One turning vector, and how many steps it has turned
The counts run from 0 to 778.
[144 130 131 114 114 144 148 109 142 172 185 173 130 124 131 118 174 163
 147 137 155 117 102 124 136 142  97 106  99 133 178 125 128 183  97]	493
[125 102  61 100  95 101 141 108 109 139 120 168 116 153 125 131 120 149
 124  72 145 155 111  87 155 157 111  95 124 130 157 139 134 178 126]	488
[ 92 110 119  90 167 137 113 128  95 112  97  81 120 149 167 108 133 109
 103 126 128  86 126 128 110 117 174  77 154 139 112  83 120  86 134]	609
[154 135 149 134 121 146 135 147 143 188 163 156 110 118 142  79 116 102
 124 165  81 138 158 126 144 125 136 163 130 162 124  81 165 131  93]	519
[138 156 137 138 119 151 124  84 125 131 118 106 118 162 144 102 172  92
  65 117 138 127  96 125 162 155 116 104 153 160 190 113 107 136 118]	134
[185 122  79 116  88 125 107 158 151 129 131 134 108 128 163 144  94 145
 137  95  75 166 148 109 149 115 136 133  97 126 107 101 141 167 137]	679
[136  91 130 116 137 101 144 129 158 127 179 117 117 144 106 173 152 130
 119 143 107 102 106  86 139  45 100 112  86 123 132 114 129 141 150]	475
[185  98 125 137 115 136 135 114 114  97 136 193  95 154 138 118 156 145
 155  92 140 123 126 120  97 200 154 110 107 130 101 106 126 126 152]	505
[127 170 135 101 149 114 135 129 132 175 190 168 131 122  73  81 133 125
 135 116 154 142 108 102 154 129  95 103 133 127 132  94 155 147  93]	328
[145 130 145  85 150 110 172 102  89 161 107 123 110 120 175 118 116  72
  97 116  80 106 115 124 144 143 131  97 141 140 142 110 163 122 125]	287
[106  83 138 114 120 148 132 129 135 116 191  99 147 119 131 162 198 110
 111 143 149 104 101 108 121 120 108  67  88 135 128 125 100 114 130]	633
[180 128  98 128 158  92  85 135 150 128 153 203 129 153 136 138 148 158
 144  98 166 145 110 147 129 147 132 140 114  89  91 141 118 113 126]	663
[104 158 114 125 131 154 145 123  96 118  71 124  93 136 153  64 109 166
 152  95 150 123 123 136 104 163 123 107 158 145 162 107 118 165 129]	748
[132 176 115 134 143  95 129 168 137  98  96 129 110  98  94 107  66 157
 173 113 105 132 132 137  88 108 114 108  78 122 119 107 164 146 143]	741
[125 170 132  76 147 123 129 169  81 114 145  95 126 117 161  98 156 120
 102 106 176 129 127 162 147 131  97 101 172 118 111 104 102 128 100]	429
[151 119 167 185  97 121 162 115 120 113 179 139 123 151 120  84 176 110
 141 173 116 101 129 128 143 136  93 125  91 124 134 110 156 119 109]	338
[151 179 140 132 121 151 111 112 121 124 143  86 129 164 118 100 178  88
  74 132 136 131  99 129 160 135 116 101 143 162 169  92 108 139 105]	135
[183 148 172 112 193 120 125 114 120  90 100 161 115 179 139 105 154 145
 119 107 138  94  93 170 101 126 144 130 141 117 125 111 118 116 135]	111
[ 75 152 119 103  99 117 160  99 114  95  76 150 145  99 183 100 132 147
 126 128 163 142 147 149 149 137 105 104 148 118 171 156 100 155 143]	590
[ 87 181 118 121 110 159 147 155 104  87 138  57 135 117 168  96 175 128
 147 132 159 125 125 157 148 103 102 121 144 129 135 103  87 150 104]	593
[147 134 119 173 123 116 115 155 147 108 151 112 118 114 194 142 148 158
 170 114 115 117 122 124 145 161 111 163 103 129  84 174  92 137 152]	42
[163 114 113 128 117 132 137 111 122  74  75 128  95 184 165 121 147 111
  85 139  93 127 135 146 117  79 148 140 126 136 158  98 132 119 159]	117
[139 110 133  91 140 119 105 195 159  95 141 129 149 143  87 152 161 154
  99 120 154 132 110 128 122 111 122 136  94 138 136 148  58 157 131]	75
[113 126 138 157 122 124 144 148 153 104  98 124  99  91 150  96  83 164
 152 117 110 139 143 133  94  57  82 126  96 109 133 131 140 135 156]	578
[ 85 149 100 149 117  90 131  88 160 137 140 212 125  97  98 110 129 122
 146 118 181 174 143 110 150 141 114 115 115 118 143 131 145 118 143]	166
[115  84  56 128 108 116 124 125 111 141 112 148 132 198 154 124 149 160
 110 127 154 146 109 129 167 112 128 146 130 109 165 133 118 153  86]	653
[138 148  86 156 110 127 152 119 111 134 127  97 105 170 162 144 191  62
  95 138 126 140  91 133 157 141 134 141 116 155 177 129 115 136 117]	298
[100 128 120 112 140 177 105 156 139 106 141  58 118 126 146  87 124 119
 114 129  93 113 114  98  94  80 131  97 113 165 111  88 118 117 144]	774
[151 129 132  64 117 123 151 146 114  68 145 130 111 124 152 153 187 115
 111 112 158 119 137 146 127 105 123 116 135 134 121 104  88 151 166]	272
[134 146 136 125 114 157 141  65 141 129 114 140 112 136 161 111 167 101
  81 109 135 142 110 117 160 153 112 100 149 157 188 129 107 147 146]	133
[ 88 115  99  91 136 106 143 188 152 181 132 152 152  79 128 156 111  99
 115 148 107 166 148 110 137 131 166 161  97 162 131 134 120 141 116]	63
[164 162 133  99 131 108 103 140 114 151 117 125 154 164 128 115 138 129
 104 120 116 133 121 136 204 170 152 137 163 138 126  90 113 165  81]	688
[153 170 103 134 124  96 105 146 128 127 112 157 135 158 123  84 120 107
 106 114 107 172 144 121 198 162 138 171 156 137 106 105 133 132 112]	524
[154 194 137 133 134 155 101 135 157 121 165  78 142 148 113 115 179 106
 102 124 135 137  84 129 158 114 118  99 123 156 159  83 105 151 105]	136
[ 87 145 142 135 116 108 162 160 111  74 127 132 120  85  64 135 157  86
 125 105 164 171 158 130 125 148 130 136 125 124 106  96 103 122 153]	565
[ 94 120  89 156  68 155 117 118 131 124 105 119 130 141 195  86 135 176
 148 123 133 144 147 117 166 159 125 135 150 137 150 130  98 167 123]	195
[ 94 129  95 110 154  89 105 120 127 140 115 149 145 130 150 119 150  74
  62 128 161 141 116 114 165 159 140  99 143 125 129 177 112  84 123]	625
[141 141 105 125 181 113 128 113 149 146 166 145 100 121 151 165 173 110
 139  62 161 136  80 100 138 127 107 138 127 119 114 143  98 122 157]	465
[140 167 147 189 146 103 106  88 182 124 118 137 143 138 135 124 157 108
 102 165 118 128  88 133 153 121 114 120  93 127 180 155 136 115 133]	139
[129 130 160 137 163 122 145  85 152 142 149 125 132 104  81 136 139 114
 155 106 110 109  98  95 105 142 145  56 104 127 126  84 156 115 149]	148
[128 161 131 148 148  83 150 137 137 105  71 156 110  98 123  96  66 157
 175 113 104 130 130 132 100 121 113 120  93 110 138 131 164 145 153]	742
[ 97 153 132 130 173  93 157 126 112  85 136  98 134 103 162 128 151  95
 163 117 110 100 115 138 125  90 139 128 131  93  67 101 141  90 159]	604
[101 161 128 160 112 162 119 153 139 153 179  90 147 113 170  89 162 152
 179 157 124 132 128 135 156 135 125 156 135 132 113  90 123 141  85]	198
[111 131 128 133  98 107  95 134 159 125 127 158 154 119 192 123 138 155
 119 190 152 110 156 132 174 159 123 132 114 142 151 175 105 142 127]	37
